Each path below is one point turned by a fixed rotation once a step. After each direction that follows a path, write how fast that rotation turns it, in degrees per step (0 if it stays still).
Each turn is a multiple of 5 degrees from 10 to 175, or 0.

[ 31.0   9.1 -16.8 -21.9  16.4  -3.1 -13.7   3.6 -32.7  17.7  23.9  29.1
 -13.9   6.9   2.3  -2.6   6.6 -29.2 -25.8  -5.8 -14.2  27.9  -2.4  22.6
  -2.8 -21.0 -10.3 -29.9   1.1 -32.6   9.9  -8.2  20.7   2.5 -12.0]
[ 22.9  -1.3 -16.8 -17.3  24.7  -7.5  -4.1   1.0 -30.7  19.6  24.3  24.1
 -22.6   0.4   0.0   6.0   4.8 -34.9 -31.6 -12.4  -6.5  25.7   5.8   8.7
   3.3 -15.0  -2.8 -36.3   6.6 -35.4   0.2  -3.9  24.3  -3.1  -7.6]
[  6.8  -2.7   0.0 -21.2  34.7  -4.7 -11.4  -2.2 -27.7  21.0  19.2  30.7
 -22.1 -11.3   5.2  -1.8  13.4 -40.5 -24.4 -12.0  -3.8  24.5   1.3  -0.8
  -6.4 -15.6   0.7 -40.6  12.5 -27.4  -0.1   0.1  21.3  -9.0  -8.6]
[ 15.6   1.6   3.8 -25.4  30.5   6.2 -22.2   7.4 -26.8  18.2  18.5  40.1
 -14.8  -8.0   8.9  -5.1  16.2 -33.0 -18.0  -6.3 -16.0  29.6  -7.8  -2.1
 -19.6 -17.2  -0.5 -32.7   6.0 -16.5   5.8  -0.3  24.2  -3.7 -14.4]
[ 34.1  -2.4  -8.2 -20.7  25.6   7.9 -17.9  12.4 -25.8  14.4  26.2  33.0
 -16.3   2.4   1.8  -1.9  14.1 -28.0 -15.9  -2.0 -25.8  31.0 -12.6   0.6
 -14.2 -19.2 -10.7 -19.9   7.5 -23.6   9.4  -3.2  29.0  -0.7  -5.6]
[ 31.2  -1.0 -11.2 -18.6  27.9  -7.8  -9.2   2.1 -25.1  16.3  33.5  23.2
 -19.0   4.1  -0.9  -5.1  14.9 -33.3 -15.6  -0.7 -19.2  25.2  -9.1   7.8
   1.1 -23.3 -18.1 -19.1  15.5 -37.8   7.2  -5.1  24.4  -4.6  -0.1]
[ 15.2  10.0  -7.3 -25.2  26.7 -12.8 -13.4  -5.2 -29.6  19.2  25.5  23.5
 -14.1  -0.1   2.9 -10.9  13.8 -38.4 -20.4  -5.1  -7.0  21.8  -4.6  20.3
   3.1 -23.4 -13.0 -32.2  11.0 -36.3   6.6  -6.3  14.9  -7.9  -8.7]
[ 16.8  11.2  -9.8 -23.6  20.8  -2.2 -16.9   0.3 -32.9  18.5  16.7  33.4
 -12.2  -2.2   5.3  -2.9   7.7 -32.6 -30.8 -11.6  -4.5  26.4   1.5  19.0
  -6.8 -18.2  -2.5 -40.7  -0.9 -25.5   6.2  -6.5  16.8   0.9 -18.4]
[ 24.3  -4.4 -12.4 -18.3  26.2   4.0  -9.6   7.7 -29.2  17.8  18.6  35.2
 -22.2  -4.3   2.4   7.4   7.0 -31.5 -30.0 -13.3 -11.4  29.7   4.5  -0.1
 -10.5 -12.9   2.6 -36.5   2.2 -23.2  -0.2  -1.8  28.6   0.2 -11.0]
[ 18.4 -10.1  -1.2 -18.2  36.1  -0.3  -8.9   3.7 -23.5  17.4  24.1  30.5
 -24.3  -7.4   3.4   1.0  16.1 -36.9 -18.8  -8.7 -15.6  26.9  -3.9 -11.5
  -8.8 -15.5  -4.2 -28.5  15.2 -25.8   0.0   1.3  28.9  -7.9  -1.5]
[ 17.3   0.7   5.2 -24.6  34.5  -0.7 -20.3   3.9 -24.1  17.6  25.2  32.1
 -14.6  -4.5   6.0 -12.2  21.6 -34.5 -10.0  -0.8 -21.3  26.1 -14.9   1.8
 -12.0 -24.0 -13.1 -23.1  15.7 -23.7  10.2  -1.5  22.2  -9.5  -5.8]
[ 32.6   9.6  -9.1 -25.0  20.4   1.2 -21.8   5.9 -28.7  15.8  26.8  32.1
  -8.9   4.3   2.8 -10.1  14.1 -27.1 -16.5  -0.4 -22.0  28.4 -12.8  17.3
  -9.4 -25.0 -16.5 -23.2   4.9 -27.0  13.8  -7.2  21.4   0.4 -10.0]
[ 31.9   2.6 -20.4 -18.6  18.6  -6.6  -8.3   1.6 -30.8  17.1  27.9  23.8
 -18.1   6.2  -0.8   1.8   7.3 -31.3 -27.0  -6.6 -13.6  27.5  -0.4  18.5
   2.0 -19.8 -11.2 -27.3   5.3 -36.9   7.0  -7.5  23.5   0.9  -5.8]
[ 13.6   0.8 -11.3 -20.5  28.8 -10.9  -6.0  -4.6 -29.9  19.8  23.2  23.3
 -21.7  -3.9   2.0  -0.1  10.4 -39.5 -28.2 -11.9  -2.5  22.8   5.4  10.6
   3.6 -17.6  -4.2 -38.3  11.4 -36.8   1.4  -2.1  19.8  -8.1  -7.3]
[  6.9   4.4   0.7 -25.0  31.7  -2.0 -18.0   0.0 -30.1  19.4  14.6  36.3
 -16.1 -10.0   7.7  -3.7  13.5 -37.2 -25.6 -12.2  -5.7  26.5  -0.5   3.4
 -11.2 -16.6   1.0 -41.6   5.9 -22.0   2.8  -2.0  18.8  -7.0 -13.8]
[ 24.8  -1.6  -3.2 -21.2  27.0   9.4 -18.4  11.6 -27.6  16.3  19.0  40.7
 -17.3  -4.6   5.8   0.6  12.5 -29.3 -20.4  -7.2 -19.3  31.4  -6.4  -3.8
 -18.4 -16.0  -0.5 -31.2   3.7 -17.1   5.3  -2.0  28.3  -0.9 -11.5]
[ 33.2  -7.2  -9.1 -17.7  30.1   2.4 -12.3   8.3 -24.6  15.2  29.6  29.1
 -21.9   0.6  -0.1  -0.2  14.9 -30.6 -16.1  -1.9 -25.4  28.2 -10.2  -4.3
  -8.9 -19.1 -11.9 -19.5  13.5 -28.1   5.9  -1.2  30.7  -3.3  -0.5]
[ 22.4   3.7  -5.2 -22.6  30.9  -9.2 -12.9  -1.5 -25.4  17.6  30.5  22.4
 -16.0   1.1   1.9 -10.4  19.6 -37.0 -13.4  -0.3 -16.5  22.6 -12.4  10.5
   0.7 -25.2 -18.7 -21.2  18.3 -36.5   9.6  -5.6  20.7  -8.1  -1.3]
[ 18.5  14.5  -7.4 -28.2  22.6  -8.2 -18.1  -3.0 -31.3  18.5  22.8  29.7
 -10.8   2.4   5.3 -11.4  13.0 -32.8 -22.1  -4.5  -8.7  23.3  -5.2  24.0
  -2.8 -24.7 -12.7 -33.5   6.2 -31.9  10.2  -8.7  13.9  -3.1 -13.8]
[ 24.7   5.4 -16.4 -20.6  17.9  -1.3 -13.0   3.1 -33.0  18.2  18.8  32.4
 -16.5   0.9   1.9   3.0   4.7 -30.5 -32.1 -11.6  -7.1  28.3   3.6  15.9
  -6.1 -16.7  -1.1 -37.6  -1.9 -28.3   3.6  -6.1  21.2   2.3 -15.2]
[ 19.3  -7.7 -11.3 -16.7  30.9  -1.2  -7.5   4.0 -27.6  19.0  22.0  29.7
 -24.5  -5.8   1.1   6.7   9.1 -37.1 -28.0 -13.9  -8.4  27.6   6.0  -4.3
  -5.2 -12.5   1.5 -36.4   8.0 -28.5  -1.7   0.3  27.1  -4.9  -5.6]
[ 12.3  -5.0   4.2 -22.2  37.6  -0.3 -16.0   1.4 -24.7  18.6  20.8  33.8
 -20.4 -10.9   5.8  -5.0  19.4 -38.3 -16.8  -8.6 -13.4  25.4  -6.7  -7.7
 -12.1 -17.6  -3.9 -30.3  16.0 -22.8   3.0   1.5  23.9 -11.0  -6.2]
[ 24.5   4.6   1.2 -26.3  29.4   3.8 -23.7   6.9 -26.4  16.8  22.8  36.0
 -11.3  -2.4   6.5 -11.9  18.9 -30.8 -11.9  -0.5 -23.3  29.3 -15.6   5.0
 -16.1 -22.7 -10.7 -24.7   8.8 -19.6  11.0  -4.3  22.7  -3.5 -10.3]
[ 37.1   4.8 -13.7 -20.1  20.8   0.0 -14.6   8.1 -28.2  15.6  29.6  28.1
 -15.8   7.1  -0.6  -3.4  10.9 -26.0 -18.8  -1.3 -23.8  29.0 -11.1  12.9
  -5.4 -21.8 -16.4 -20.7   5.4 -30.3  11.5  -7.2  25.4   1.2  -6.2]
Directions:
[ -0.1   2.9   4.8  -5.0  -4.3   9.9  -0.3   4.3  -7.4   2.7  -3.1 -10.4
  -6.8  -0.4  -4.8   0.2  -7.8  -5.3   4.0  -1.1  -5.1  -5.6   8.5   5.3
  -3.3  -6.2   9.6   8.1   6.9   4.1  -2.4  -4.2  -5.0  -5.3   3.8] : 0
[-3.0  6.3 -8.0 -0.2 -6.0 -7.0  4.1 -5.8 -4.6  1.6 -1.7 -4.2  0.7  2.5
 -0.9  1.4 -5.8 -1.3 -9.2 -4.1 10.5 -2.6  8.2 13.2  8.8  0.4  1.9 -8.0
 -5.1 -6.8 -1.5 -3.0 -5.2  1.5 -3.7] : 60
